In the data rows, the value 128 means zero.
Here are some numbered points:
tensor([086, 140, 137, 168, 152, 076, 129, 132, 188, 112, 128, 125, 094, 107, 147, 140, 125]) 0
tensor([135, 146, 115, 082, 119, 081, 112, 128, 104, 133, 145, 142, 137, 135, 107, 117, 125]) 1
tensor([194, 081, 080, 133, 129, 197, 124, 090, 107, 154, 128, 127, 129, 118, 104, 134, 119]) 2
tensor([185, 127, 090, 072, 132, 115, 103, 111, 074, 185, 083, 107, 186, 137, 091, 093, 089]) 3
tensor([055, 108, 125, 140, 220, 062, 086, 177, 127, 147, 123, 181, 113, 129, 174, 168, 141]) 4
tensor([107, 166, 127, 173, 152, 062, 117, 160, 184, 131, 123, 130, 108, 123, 157, 152, 125]) 5
tensor([134, 135, 168, 146, 000, 195, 234, 089, 120, 085, 149, 130, 118, 138, 146, 125, 144]) 6
tensor([133, 088, 052, 109, 143, 176, 095, 116, 071, 211, 067, 107, 216, 147, 091, 112, 101]) 7
tensor([128, 166, 217, 150, 000, 248, 230, 127, 131, 025, 137, 115, 068, 125, 164, 126, 129]) 8
tensor([144, 123, 067, 126, 134, 143, 118, 106, 133, 103, 096, 089, 177, 133, 136, 110, 118]) 9
tensor([141, 116, 109, 127, 099, 133, 132, 136, 139, 137, 120, 135, 143, 129, 119, 125, 110]) 10
tensor([162, 151, 174, 140, 116, 105, 149, 138, 201, 092, 122, 120, 107, 140, 159, 123, 151]) 11
tensor([130, 253, 255, 132, 000, 240, 255, 103, 138, 025, 205, 128, 000, 093, 199, 125, 243]) 12
tensor([000, 106, 122, 129, 175, 042, 071, 174, 138, 136, 106, 149, 144, 137, 149, 135, 138]) 13
tensor([106, 163, 130, 190, 146, 090, 117, 151, 210, 113, 140, 138, 148, 127, 125, 130, 122]) 14
tensor([154, 158, 163, 137, 135, 120, 118, 161, 204, 122, 180, 147, 082, 158, 103, 131, 107]) 15
tensor([092, 093, 134, 117, 122, 147, 124, 110, 128, 144, 127, 096, 165, 133, 113, 108, 133]) 16
tensor([177, 102, 095, 128, 171, 178, 095, 095, 044, 182, 099, 108, 156, 153, 102, 105, 099]) 17
tensor([173, 122, 082, 117, 148, 127, 120, 122, 083, 170, 102, 110, 163, 142, 111, 120, 121]) 18
tensor([166, 101, 116, 123, 117, 157, 119, 110, 118, 157, 112, 115, 187, 117, 108, 113, 114]) 19
tensor([152, 115, 115, 072, 128, 133, 128, 123, 118, 130, 146, 143, 135, 150, 081, 123, 138]) 20
tensor([141, 126, 105, 111, 139, 155, 093, 115, 039, 102, 105, 114, 177, 150, 121, 106, 136]) 21
tensor([172, 085, 084, 139, 126, 170, 135, 097, 084, 168, 108, 125, 152, 139, 106, 133, 078]) 22
tensor([086, 118, 121, 143, 162, 075, 101, 134, 179, 106, 126, 122, 105, 122, 147, 154, 131]) 23
tensor([151, 130, 167, 159, 048, 219, 212, 109, 223, 125, 133, 126, 091, 118, 156, 091, 119]) 24
tensor([101, 143, 135, 119, 131, 102, 114, 191, 140, 118, 122, 134, 085, 117, 162, 136, 128]) 25
tensor([087, 142, 142, 137, 135, 123, 113, 155, 181, 123, 120, 137, 128, 126, 162, 147, 130]) 26
tensor([123, 142, 131, 118, 161, 130, 062, 122, 097, 130, 131, 123, 187, 127, 094, 119, 155]) 27
tensor([199, 083, 072, 130, 111, 143, 077, 116, 103, 132, 124, 093, 204, 130, 088, 114, 096]) 28
tensor([159, 122, 104, 103, 161, 136, 115, 127, 094, 134, 121, 127, 145, 124, 108, 109, 128]) 29
tensor([148, 096, 080, 110, 153, 194, 130, 123, 063, 148, 112, 118, 151, 133, 127, 128, 122]) 30
tensor([121, 168, 188, 144, 068, 105, 146, 192, 220, 071, 135, 161, 073, 135, 156, 157, 107]) 31
tensor([100, 127, 145, 162, 161, 118, 097, 130, 200, 105, 127, 161, 088, 124, 146, 136, 126]) 32
tensor([154, 149, 196, 113, 093, 118, 161, 154, 194, 131, 123, 118, 080, 127, 173, 129, 107]) 33
tensor([156, 140, 203, 170, 110, 121, 157, 140, 164, 116, 126, 135, 067, 138, 155, 124, 129]) 34
tensor([054, 168, 142, 146, 103, 116, 152, 179, 179, 078, 146, 216, 088, 125, 130, 156, 117]) 35
tensor([079, 162, 143, 117, 181, 107, 061, 169, 196, 129, 149, 223, 093, 139, 101, 178, 089]) 36
tensor([097, 135, 139, 146, 152, 054, 096, 160, 157, 113, 130, 127, 093, 124, 149, 134, 130]) 37
tensor([012, 071, 116, 138, 139, 057, 105, 142, 143, 142, 101, 127, 119, 111, 116, 189, 103]) 38
tensor([061, 150, 156, 121, 151, 059, 126, 127, 174, 124, 149, 140, 084, 133, 135, 134, 110]) 39
tensor([074, 123, 144, 143, 153, 074, 095, 137, 146, 110, 135, 139, 122, 109, 145, 152, 189]) 40
tensor([175, 119, 172, 126, 069, 130, 167, 131, 164, 093, 163, 136, 058, 157, 141, 123, 061]) 41
tensor([083, 132, 130, 143, 162, 004, 080, 150, 137, 085, 167, 147, 108, 112, 125, 146, 146]) 42
tensor([176, 106, 074, 110, 130, 130, 091, 126, 120, 154, 125, 123, 168, 138, 120, 112, 109]) 43
tensor([117, 167, 137, 123, 000, 195, 255, 116, 113, 080, 204, 122, 053, 130, 147, 120, 150]) 44
tensor([129, 128, 068, 120, 166, 148, 099, 101, 145, 147, 090, 084, 192, 129, 125, 111, 106]) 45
tensor([140, 145, 197, 184, 094, 204, 248, 113, 156, 106, 141, 119, 048, 121, 165, 120, 151]) 46
tensor([148, 129, 183, 130, 121, 107, 127, 164, 188, 081, 136, 170, 027, 133, 117, 145, 109]) 47
tensor([158, 092, 095, 073, 148, 130, 135, 116, 080, 148, 119, 125, 165, 124, 099, 119, 100]) 48
tensor([125, 135, 165, 128, 098, 157, 154, 130, 119, 127, 132, 128, 080, 124, 149, 106, 138]) 49
tensor([203, 110, 140, 097, 149, 156, 058, 113, 081, 134, 143, 186, 138, 165, 107, 128, 115]) 50
tensor([059, 081, 136, 137, 188, 081, 056, 150, 150, 127, 130, 176, 118, 087, 149, 232, 144]) 51
tensor([149, 152, 115, 163, 095, 128, 173, 140, 147, 126, 124, 124, 114, 131, 128, 128, 103]) 52
tensor([005, 082, 118, 137, 196, 074, 062, 142, 167, 138, 126, 141, 129, 090, 143, 137, 127]) 53
tensor([127, 121, 091, 051, 145, 156, 077, 115, 121, 167, 108, 126, 205, 176, 096, 098, 121]) 54
tensor([135, 134, 114, 148, 135, 124, 132, 136, 107, 137, 116, 109, 153, 126, 104, 114, 137]) 55
tensor([104, 126, 134, 034, 144, 095, 109, 112, 055, 120, 120, 128, 126, 127, 097, 129, 102]) 56
tensor([110, 131, 117, 084, 157, 118, 103, 116, 103, 135, 127, 088, 164, 129, 116, 104, 126]) 57
tensor([128, 132, 129, 155, 113, 111, 204, 154, 146, 105, 148, 127, 074, 117, 135, 118, 146]) 58
tensor([086, 128, 194, 144, 127, 100, 127, 197, 187, 088, 149, 156, 044, 137, 116, 140, 131]) 59
tensor([097, 146, 135, 160, 119, 048, 122, 142, 174, 121, 131, 138, 103, 120, 132, 137, 133]) 60
tensor([166, 154, 195, 169, 106, 104, 174, 219, 223, 039, 203, 211, 051, 129, 123, 169, 145]) 61
tensor([119, 207, 204, 163, 000, 193, 255, 091, 105, 048, 193, 103, 053, 106, 140, 140, 170]) 62
tensor([082, 131, 129, 132, 179, 099, 147, 151, 144, 154, 167, 175, 112, 127, 123, 154, 168]) 63
tensor([151, 110, 130, 128, 109, 180, 134, 103, 101, 149, 135, 115, 150, 124, 105, 122, 130]) 64
tensor([139, 127, 112, 105, 140, 106, 118, 128, 093, 133, 134, 108, 171, 125, 127, 108, 141]) 65
tensor([161, 121, 098, 134, 085, 208, 110, 077, 098, 144, 101, 114, 118, 135, 086, 120, 118]) 66
tensor([014, 068, 129, 109, 201, 086, 045, 144, 155, 156, 083, 151, 171, 134, 216, 180, 121]) 67
tensor([136, 120, 127, 132, 127, 163, 119, 119, 151, 146, 100, 104, 130, 133, 138, 116, 121]) 68
tensor([138, 122, 133, 119, 132, 138, 125, 118, 151, 154, 074, 112, 125, 145, 133, 124, 058]) 69
tensor([094, 130, 136, 145, 127, 099, 094, 188, 175, 114, 129, 121, 109, 129, 154, 142, 122]) 70
tensor([166, 122, 114, 125, 129, 129, 139, 134, 159, 139, 121, 103, 124, 133, 128, 113, 150]) 71
tensor([122, 102, 130, 129, 121, 198, 145, 119, 105, 132, 109, 105, 117, 128, 101, 107, 129]) 72
tensor([133, 121, 052, 111, 131, 139, 062, 126, 050, 170, 080, 002, 255, 125, 185, 059, 149]) 73
tensor([150, 102, 109, 125, 154, 157, 089, 103, 103, 134, 103, 128, 166, 139, 112, 095, 126]) 74
tensor([126, 128, 072, 093, 143, 124, 100, 112, 090, 144, 116, 104, 190, 111, 131, 121, 093]) 75
tensor([158, 142, 183, 165, 088, 190, 172, 110, 156, 111, 145, 098, 110, 117, 172, 102, 138]) 76
tensor([118, 135, 115, 079, 169, 127, 081, 104, 046, 119, 128, 138, 155, 148, 101, 120, 121]) 77
tensor([026, 087, 140, 107, 246, 079, 079, 128, 135, 167, 073, 125, 154, 129, 166, 202, 120]) 78
tensor([143, 110, 126, 086, 122, 153, 108, 116, 067, 188, 105, 144, 175, 122, 074, 105, 129]) 79
tensor([162, 135, 036, 096, 176, 144, 127, 103, 063, 172, 101, 104, 198, 136, 091, 093, 108]) 80
tensor([118, 189, 197, 122, 108, 053, 145, 132, 204, 088, 153, 131, 057, 166, 121, 189, 082]) 81
tensor([176, 097, 094, 143, 153, 152, 131, 114, 084, 153, 128, 130, 185, 129, 102, 104, 126]) 82
tensor([174, 133, 084, 103, 166, 126, 071, 082, 083, 151, 104, 110, 194, 106, 103, 115, 121]) 83
tensor([112, 122, 126, 164, 128, 077, 113, 169, 177, 102, 160, 137, 091, 138, 143, 135, 105]) 84
tensor([091, 121, 130, 145, 121, 013, 167, 199, 141, 131, 146, 132, 076, 115, 125, 154, 140]) 85
tensor([170, 097, 132, 090, 177, 207, 065, 095, 024, 169, 124, 091, 139, 142, 094, 094, 136]) 86
tensor([156, 155, 136, 154, 055, 130, 171, 146, 211, 113, 121, 123, 099, 126, 164, 140, 107]) 87
tensor([137, 119, 084, 088, 136, 146, 093, 100, 107, 113, 121, 110, 192, 132, 120, 117, 116]) 88
tensor([101, 170, 132, 132, 141, 070, 109, 143, 216, 112, 131, 130, 116, 117, 143, 137, 130]) 89
tensor([162, 124, 135, 057, 145, 132, 083, 096, 079, 160, 129, 109, 167, 144, 120, 122, 121]) 90
tensor([207, 121, 113, 145, 133, 145, 132, 132, 127, 136, 121, 132, 178, 129, 107, 116, 129]) 91
tensor([146, 124, 081, 097, 154, 140, 099, 113, 098, 166, 123, 128, 122, 131, 133, 123, 133]) 92
tensor([167, 133, 096, 104, 179, 129, 093, 120, 119, 153, 125, 132, 152, 162, 113, 131, 100]) 93
tensor([143, 150, 198, 181, 100, 111, 127, 196, 186, 050, 176, 157, 085, 122, 120, 143, 151]) 94
tensor([148, 101, 119, 139, 129, 138, 121, 110, 119, 136, 139, 117, 160, 137, 123, 104, 115]) 95
tensor([153, 131, 082, 098, 143, 165, 114, 097, 076, 136, 121, 118, 215, 160, 076, 126, 081]) 96
tensor([132, 183, 173, 138, 000, 181, 255, 054, 126, 096, 165, 126, 039, 127, 177, 119, 168]) 97
tensor([178, 128, 105, 138, 132, 170, 118, 110, 185, 135, 084, 093, 139, 144, 133, 124, 069]) 98
New points follow, each followed by the number of its nearest point above, looking only along the 3 directions in which the numbered points spread most.
tensor([115, 144, 119, 134, 131, 151, 112, 110, 146, 157, 063, 128, 128, 137, 134, 133, 025]) 69
tensor([158, 126, 101, 136, 112, 157, 139, 129, 099, 141, 102, 078, 140, 121, 113, 099, 131]) 64
tensor([210, 117, 110, 120, 119, 121, 144, 117, 076, 150, 146, 128, 155, 138, 064, 127, 146]) 2
tensor([047, 120, 154, 132, 187, 086, 081, 187, 192, 129, 131, 170, 082, 138, 160, 158, 119]) 42
tensor([125, 125, 208, 160, 059, 063, 194, 168, 177, 119, 224, 196, 020, 125, 129, 192, 136]) 31
tensor([114, 144, 144, 161, 123, 066, 122, 190, 142, 079, 171, 182, 059, 132, 130, 171, 128]) 59
tensor([004, 119, 163, 104, 147, 052, 089, 151, 111, 090, 127, 177, 121, 103, 098, 175, 124]) 38
tensor([157, 106, 112, 087, 119, 148, 149, 113, 096, 158, 125, 112, 138, 142, 087, 104, 153]) 64
tensor([166, 107, 073, 153, 132, 165, 113, 069, 124, 255, 112, 059, 227, 103, 153, 090, 118]) 17
tensor([159, 111, 087, 144, 142, 120, 106, 125, 111, 144, 109, 120, 153, 126, 126, 127, 127]) 29
tensor([143, 130, 111, 105, 176, 154, 049, 118, 096, 136, 114, 134, 163, 159, 103, 130, 095]) 45
tensor([128, 121, 128, 142, 124, 121, 120, 098, 168, 148, 068, 116, 121, 132, 131, 115, 057]) 69
tensor([133, 138, 116, 119, 158, 112, 102, 129, 132, 137, 118, 142, 142, 130, 110, 143, 124]) 1
tensor([124, 154, 154, 179, 062, 133, 157, 127, 149, 131, 121, 091, 102, 129, 174, 116, 149]) 49
tensor([155, 115, 107, 128, 117, 176, 138, 097, 095, 133, 116, 110, 150, 132, 108, 097, 133]) 64
tensor([160, 129, 098, 095, 158, 110, 073, 144, 128, 120, 121, 124, 147, 126, 091, 115, 143]) 93
tensor([140, 138, 128, 127, 106, 167, 150, 124, 077, 100, 137, 122, 160, 124, 105, 101, 124]) 72
tensor([101, 149, 158, 132, 119, 060, 204, 171, 151, 124, 146, 133, 085, 091, 134, 133, 148]) 35
tensor([130, 132, 115, 076, 129, 139, 113, 130, 072, 150, 124, 105, 180, 136, 125, 125, 132]) 21
tensor([156, 122, 032, 085, 184, 148, 069, 077, 050, 192, 093, 052, 181, 135, 105, 114, 107]) 7
tensor([120, 131, 127, 163, 129, 078, 103, 181, 167, 134, 121, 141, 118, 117, 181, 145, 126]) 70
tensor([146, 122, 104, 149, 116, 181, 150, 112, 112, 185, 115, 108, 161, 132, 109, 120, 119]) 64
tensor([161, 105, 125, 135, 119, 190, 132, 098, 121, 142, 134, 117, 138, 122, 097, 108, 133]) 64
tensor([140, 209, 164, 160, 000, 242, 177, 038, 107, 108, 156, 111, 072, 121, 181, 102, 133]) 6
tensor([156, 137, 072, 056, 169, 106, 063, 117, 057, 140, 142, 102, 153, 123, 118, 090, 139]) 75
tensor([146, 119, 109, 124, 132, 117, 140, 127, 084, 131, 143, 132, 122, 134, 117, 131, 128]) 55
tensor([176, 130, 133, 122, 100, 123, 128, 123, 081, 136, 137, 123, 154, 129, 124, 111, 139]) 64
tensor([175, 139, 146, 162, 107, 114, 142, 134, 145, 110, 142, 108, 108, 112, 145, 128, 125]) 52
tensor([122, 106, 097, 115, 138, 162, 117, 115, 095, 160, 134, 129, 134, 119, 157, 125, 121]) 16
tensor([104, 147, 151, 146, 103, 039, 159, 172, 184, 077, 146, 155, 071, 089, 172, 143, 157]) 35
tensor([142, 143, 128, 116, 122, 152, 129, 124, 168, 147, 124, 119, 142, 150, 136, 131, 098]) 71
tensor([132, 242, 152, 147, 000, 239, 255, 081, 131, 008, 148, 135, 029, 111, 169, 122, 210]) 62
tensor([071, 132, 132, 126, 173, 092, 065, 127, 166, 122, 130, 149, 117, 145, 124, 157, 091]) 23
tensor([115, 158, 128, 153, 144, 078, 120, 176, 119, 138, 123, 133, 082, 121, 137, 129, 135]) 26
tensor([142, 143, 175, 141, 130, 110, 112, 145, 166, 067, 146, 180, 046, 127, 111, 182, 088]) 47
tensor([053, 096, 127, 120, 171, 028, 117, 137, 151, 130, 137, 150, 122, 064, 140, 165, 164]) 38
tensor([055, 112, 129, 167, 171, 036, 115, 192, 189, 104, 147, 143, 085, 166, 131, 173, 139]) 42
tensor([125, 137, 148, 142, 169, 125, 096, 163, 129, 134, 158, 144, 067, 127, 145, 137, 128]) 26
tensor([074, 106, 125, 123, 154, 000, 119, 189, 175, 131, 124, 179, 101, 111, 159, 167, 169]) 42
tensor([136, 141, 120, 155, 004, 217, 255, 080, 123, 102, 175, 127, 094, 122, 132, 142, 139]) 6
tensor([205, 120, 098, 068, 176, 152, 059, 096, 074, 161, 128, 116, 203, 148, 102, 112, 106]) 3
tensor([143, 126, 108, 102, 151, 117, 116, 138, 113, 152, 112, 134, 137, 149, 121, 133, 109]) 1
tensor([182, 134, 107, 094, 167, 152, 090, 123, 086, 165, 153, 131, 170, 155, 090, 131, 129]) 18
tensor([114, 116, 124, 125, 104, 173, 136, 101, 093, 130, 139, 120, 155, 129, 084, 120, 133]) 72
tensor([127, 125, 233, 137, 000, 251, 255, 075, 128, 011, 180, 114, 052, 106, 191, 127, 219]) 62
tensor([134, 129, 127, 108, 142, 133, 108, 129, 078, 112, 152, 144, 151, 128, 055, 138, 132]) 55
tensor([202, 116, 037, 086, 128, 133, 082, 107, 073, 205, 110, 096, 150, 148, 110, 109, 115]) 3
tensor([172, 083, 077, 122, 161, 195, 076, 102, 094, 176, 085, 093, 183, 139, 063, 122, 091]) 3
tensor([040, 117, 136, 131, 194, 113, 108, 140, 134, 127, 136, 155, 124, 129, 127, 129, 130]) 40
tensor([115, 134, 125, 137, 152, 062, 103, 125, 163, 121, 129, 136, 093, 128, 126, 126, 127]) 70
tensor([116, 135, 116, 104, 157, 102, 098, 140, 114, 140, 135, 135, 154, 148, 099, 142, 130]) 1
tensor([111, 140, 167, 115, 132, 048, 101, 145, 176, 129, 144, 139, 090, 128, 074, 168, 090]) 14
tensor([173, 124, 208, 149, 099, 124, 155, 125, 190, 073, 169, 130, 080, 150, 133, 133, 124]) 87
tensor([189, 134, 126, 141, 127, 168, 133, 118, 192, 145, 105, 141, 148, 147, 163, 100, 106]) 98
tensor([031, 095, 128, 132, 171, 075, 113, 138, 134, 124, 114, 145, 124, 127, 173, 133, 127]) 38
tensor([180, 135, 089, 127, 134, 129, 134, 133, 114, 141, 127, 086, 173, 126, 096, 113, 147]) 19
tensor([148, 141, 120, 127, 130, 143, 124, 121, 101, 176, 107, 093, 171, 132, 104, 111, 129]) 9
tensor([143, 134, 141, 156, 061, 186, 211, 125, 137, 106, 163, 126, 136, 119, 123, 110, 151]) 76
tensor([081, 111, 046, 045, 183, 138, 075, 110, 000, 180, 104, 035, 255, 113, 184, 132, 172]) 73
tensor([142, 105, 083, 145, 109, 199, 123, 086, 102, 156, 131, 132, 125, 131, 088, 114, 136]) 64
tensor([126, 144, 219, 145, 055, 158, 157, 078, 126, 061, 150, 134, 038, 094, 133, 113, 189]) 46
tensor([031, 076, 137, 113, 225, 080, 068, 132, 126, 151, 070, 157, 179, 087, 162, 183, 087]) 78
tensor([000, 057, 147, 005, 245, 126, 001, 111, 026, 255, 041, 130, 255, 098, 255, 181, 125]) 78
tensor([103, 204, 219, 136, 000, 158, 255, 116, 157, 018, 188, 148, 005, 116, 231, 126, 254]) 12
tensor([167, 125, 127, 155, 158, 195, 166, 097, 177, 127, 062, 088, 141, 128, 164, 067, 052]) 91
tensor([130, 137, 125, 152, 131, 126, 118, 125, 150, 169, 105, 071, 212, 153, 135, 105, 089]) 29
tensor([115, 153, 144, 144, 132, 108, 096, 165, 172, 108, 138, 141, 069, 137, 119, 149, 109]) 84
tensor([125, 127, 147, 155, 142, 068, 108, 144, 173, 114, 129, 125, 110, 116, 136, 157, 144]) 70
tensor([126, 174, 192, 150, 173, 129, 131, 212, 172, 045, 170, 216, 071, 129, 107, 152, 115]) 81
tensor([143, 113, 117, 132, 112, 180, 121, 114, 091, 166, 139, 106, 140, 123, 114, 119, 101]) 64
tensor([195, 127, 106, 083, 147, 157, 034, 130, 062, 205, 115, 126, 167, 137, 092, 119, 104]) 3
tensor([003, 052, 138, 118, 175, 114, 036, 150, 136, 181, 077, 125, 177, 105, 164, 192, 109]) 78
tensor([150, 125, 097, 088, 178, 114, 119, 120, 078, 141, 138, 129, 141, 139, 087, 125, 134]) 92
tensor([089, 134, 151, 152, 180, 084, 076, 151, 112, 104, 135, 212, 101, 125, 092, 126, 146]) 23
tensor([077, 114, 124, 132, 177, 020, 110, 144, 181, 126, 126, 144, 127, 123, 152, 146, 142]) 42
tensor([100, 141, 164, 190, 098, 096, 138, 150, 189, 078, 154, 138, 096, 113, 156, 126, 139]) 35
tensor([141, 124, 143, 131, 150, 118, 097, 130, 128, 124, 124, 119, 152, 138, 114, 112, 157]) 1
tensor([156, 076, 084, 133, 122, 203, 134, 078, 092, 134, 122, 081, 183, 142, 117, 113, 129]) 30
tensor([139, 134, 101, 147, 126, 130, 141, 085, 123, 177, 082, 123, 142, 129, 131, 111, 116]) 95
tensor([110, 122, 135, 170, 127, 127, 111, 165, 178, 136, 131, 137, 123, 123, 125, 159, 107]) 14
tensor([139, 139, 132, 172, 097, 136, 136, 129, 130, 094, 135, 122, 072, 130, 160, 124, 128]) 58
tensor([161, 143, 115, 134, 115, 155, 142, 123, 099, 147, 123, 116, 140, 124, 086, 115, 122]) 64
tensor([179, 085, 117, 116, 132, 167, 124, 132, 103, 133, 129, 116, 158, 135, 092, 114, 121]) 19
tensor([134, 194, 161, 174, 027, 223, 185, 057, 145, 065, 161, 107, 094, 133, 155, 122, 148]) 6
tensor([125, 130, 187, 209, 077, 193, 186, 124, 182, 123, 121, 101, 113, 126, 127, 094, 177]) 76
tensor([107, 148, 152, 123, 125, 070, 119, 150, 146, 047, 183, 202, 028, 135, 092, 174, 109]) 59
tensor([059, 097, 110, 118, 165, 099, 127, 147, 122, 126, 129, 132, 140, 110, 178, 139, 156]) 40
tensor([025, 118, 098, 116, 153, 061, 099, 173, 131, 122, 108, 151, 149, 088, 195, 124, 169]) 38
tensor([137, 150, 114, 172, 145, 070, 099, 179, 187, 112, 139, 144, 102, 150, 100, 152, 141]) 14
tensor([190, 119, 068, 127, 139, 155, 098, 086, 114, 181, 083, 116, 170, 128, 090, 115, 103]) 28
tensor([032, 066, 134, 197, 062, 000, 170, 185, 175, 059, 199, 175, 052, 042, 163, 146, 239]) 35
tensor([145, 134, 160, 114, 130, 132, 139, 148, 221, 090, 130, 127, 084, 126, 162, 127, 123]) 11
tensor([030, 087, 134, 132, 255, 080, 054, 132, 119, 189, 112, 134, 171, 109, 165, 168, 133]) 78
tensor([170, 121, 114, 126, 133, 149, 112, 110, 092, 190, 137, 116, 142, 120, 074, 103, 117]) 19
tensor([119, 157, 129, 157, 156, 068, 122, 123, 137, 120, 126, 131, 101, 129, 150, 134, 127]) 26
tensor([210, 126, 109, 201, 130, 164, 133, 113, 131, 135, 083, 128, 195, 116, 152, 091, 124]) 91
tensor([000, 084, 162, 127, 182, 079, 115, 139, 158, 157, 127, 168, 145, 102, 142, 134, 086]) 38
tensor([173, 118, 122, 108, 135, 160, 124, 119, 106, 176, 129, 116, 153, 134, 104, 090, 127]) 19
tensor([174, 134, 108, 099, 170, 136, 090, 116, 106, 164, 112, 124, 176, 145, 114, 108, 096]) 43
tensor([078, 118, 070, 075, 172, 097, 087, 122, 068, 187, 123, 090, 193, 110, 173, 106, 167]) 77
tensor([130, 121, 120, 156, 062, 140, 214, 150, 145, 089, 108, 108, 119, 114, 161, 111, 162]) 49
tensor([147, 122, 128, 143, 125, 225, 121, 094, 182, 152, 087, 107, 150, 152, 167, 108, 090]) 91
tensor([170, 115, 116, 129, 112, 138, 135, 115, 090, 156, 127, 123, 150, 130, 078, 120, 108]) 19
tensor([128, 215, 192, 178, 000, 145, 255, 130, 197, 000, 255, 130, 000, 079, 186, 122, 255]) 12
tensor([148, 127, 093, 113, 190, 116, 079, 104, 079, 147, 144, 100, 180, 152, 130, 122, 133]) 75
tensor([188, 125, 022, 093, 163, 141, 068, 114, 070, 189, 091, 082, 142, 132, 111, 128, 078]) 3
tensor([094, 191, 196, 137, 000, 204, 255, 000, 136, 000, 174, 124, 036, 145, 151, 134, 169]) 62
tensor([082, 157, 119, 129, 184, 083, 073, 118, 154, 109, 107, 145, 071, 133, 133, 129, 111]) 23
tensor([186, 125, 103, 113, 157, 139, 130, 114, 106, 184, 108, 118, 177, 138, 101, 092, 074]) 28
tensor([136, 134, 087, 137, 150, 115, 127, 116, 081, 133, 122, 110, 144, 129, 112, 079, 153]) 65
tensor([124, 222, 255, 176, 000, 137, 255, 128, 176, 000, 245, 143, 000, 077, 156, 123, 255]) 12
tensor([100, 127, 148, 132, 183, 066, 071, 134, 203, 128, 120, 176, 100, 137, 119, 135, 096]) 36
tensor([137, 106, 106, 165, 109, 196, 146, 105, 106, 147, 110, 136, 153, 115, 106, 101, 117]) 64
tensor([173, 123, 114, 127, 138, 160, 127, 111, 085, 157, 130, 125, 164, 133, 127, 121, 131]) 19
tensor([097, 255, 235, 129, 000, 202, 255, 065, 148, 049, 189, 126, 000, 111, 219, 118, 255]) 12
tensor([079, 148, 191, 133, 152, 102, 129, 186, 178, 076, 135, 225, 011, 139, 117, 187, 092]) 59
tensor([169, 101, 113, 122, 104, 148, 143, 127, 089, 123, 126, 122, 146, 129, 117, 107, 120]) 64
tensor([188, 117, 113, 083, 154, 142, 092, 145, 100, 156, 116, 120, 155, 134, 094, 136, 125]) 43
tensor([004, 130, 182, 029, 164, 109, 059, 107, 027, 196, 058, 117, 173, 109, 161, 180, 121]) 78
tensor([123, 160, 255, 171, 094, 109, 159, 194, 224, 137, 193, 191, 003, 132, 092, 162, 131]) 61
tensor([154, 133, 074, 036, 201, 173, 054, 090, 057, 202, 105, 069, 228, 181, 103, 082, 106]) 7
tensor([120, 110, 075, 126, 130, 128, 121, 128, 102, 141, 131, 123, 169, 125, 106, 122, 148]) 65
tensor([190, 147, 172, 154, 127, 130, 137, 141, 154, 116, 137, 146, 094, 129, 122, 129, 130]) 52
tensor([178, 129, 109, 112, 131, 198, 128, 116, 056, 171, 082, 112, 156, 130, 105, 147, 085]) 22
tensor([050, 143, 156, 135, 144, 099, 108, 178, 184, 079, 152, 184, 078, 134, 127, 174, 092]) 85
tensor([117, 135, 070, 173, 075, 206, 121, 094, 125, 227, 003, 037, 234, 121, 157, 034, 118]) 86
tensor([120, 122, 126, 136, 130, 107, 121, 135, 182, 131, 135, 119, 116, 117, 139, 129, 131]) 26
tensor([159, 119, 096, 136, 136, 161, 118, 114, 104, 146, 105, 109, 135, 140, 102, 117, 106]) 19
tensor([130, 134, 106, 040, 182, 142, 080, 047, 018, 189, 093, 111, 255, 138, 061, 115, 104]) 73
tensor([136, 139, 128, 168, 129, 114, 133, 137, 180, 121, 128, 129, 106, 121, 135, 126, 132]) 11
tensor([200, 118, 081, 103, 158, 145, 111, 094, 095, 167, 123, 106, 171, 157, 063, 119, 117]) 28
tensor([170, 125, 091, 115, 195, 194, 037, 070, 031, 160, 115, 126, 220, 171, 097, 124, 113]) 7
tensor([176, 141, 116, 130, 138, 161, 159, 110, 093, 120, 098, 131, 160, 133, 094, 087, 110]) 2
tensor([039, 076, 134, 099, 255, 114, 054, 138, 103, 156, 058, 130, 255, 101, 180, 188, 133]) 78
tensor([179, 143, 209, 127, 102, 115, 110, 150, 206, 107, 127, 152, 019, 136, 119, 142, 109]) 47
tensor([197, 079, 124, 129, 116, 175, 142, 126, 121, 138, 129, 134, 149, 132, 125, 139, 126]) 91
tensor([209, 101, 104, 130, 149, 148, 118, 131, 095, 123, 140, 131, 117, 128, 099, 130, 130]) 91
tensor([140, 124, 144, 092, 125, 138, 127, 120, 112, 134, 129, 130, 158, 125, 111, 129, 120]) 55
tensor([181, 128, 111, 138, 134, 199, 111, 127, 105, 151, 095, 097, 151, 122, 093, 092, 129]) 2
tensor([061, 132, 132, 144, 180, 065, 081, 149, 172, 115, 178, 188, 126, 101, 117, 151, 152]) 42
tensor([149, 137, 164, 187, 083, 075, 146, 184, 163, 089, 166, 160, 077, 110, 126, 140, 180]) 94
tensor([088, 104, 078, 074, 139, 115, 132, 121, 086, 125, 110, 117, 140, 128, 121, 107, 133]) 56
tensor([115, 118, 099, 112, 118, 100, 147, 132, 124, 130, 122, 114, 142, 130, 127, 126, 125]) 1
tensor([116, 139, 141, 146, 086, 171, 164, 118, 121, 123, 127, 109, 118, 081, 186, 090, 125]) 49
tensor([149, 150, 130, 089, 147, 096, 093, 137, 091, 057, 167, 216, 120, 132, 006, 135, 113]) 69
tensor([129, 153, 095, 073, 173, 113, 068, 112, 095, 161, 138, 072, 180, 157, 107, 119, 138]) 75
tensor([126, 174, 150, 130, 007, 234, 255, 073, 114, 091, 146, 111, 114, 122, 132, 111, 161]) 6
tensor([083, 131, 110, 154, 170, 009, 109, 171, 147, 120, 160, 142, 126, 123, 151, 128, 140]) 42
tensor([090, 050, 133, 147, 199, 067, 049, 141, 124, 177, 107, 154, 161, 093, 156, 134, 122]) 78
tensor([150, 111, 124, 087, 151, 163, 095, 119, 107, 185, 134, 124, 164, 147, 124, 124, 115]) 74
tensor([131, 126, 086, 085, 149, 122, 100, 124, 080, 137, 129, 116, 180, 124, 123, 132, 156]) 77
tensor([100, 121, 138, 182, 110, 063, 164, 156, 160, 059, 128, 160, 072, 087, 156, 158, 201]) 35
tensor([141, 127, 082, 139, 138, 188, 132, 125, 142, 148, 097, 085, 172, 143, 135, 109, 082]) 19
tensor([187, 102, 114, 108, 129, 156, 096, 130, 127, 123, 116, 132, 171, 141, 107, 117, 114]) 50
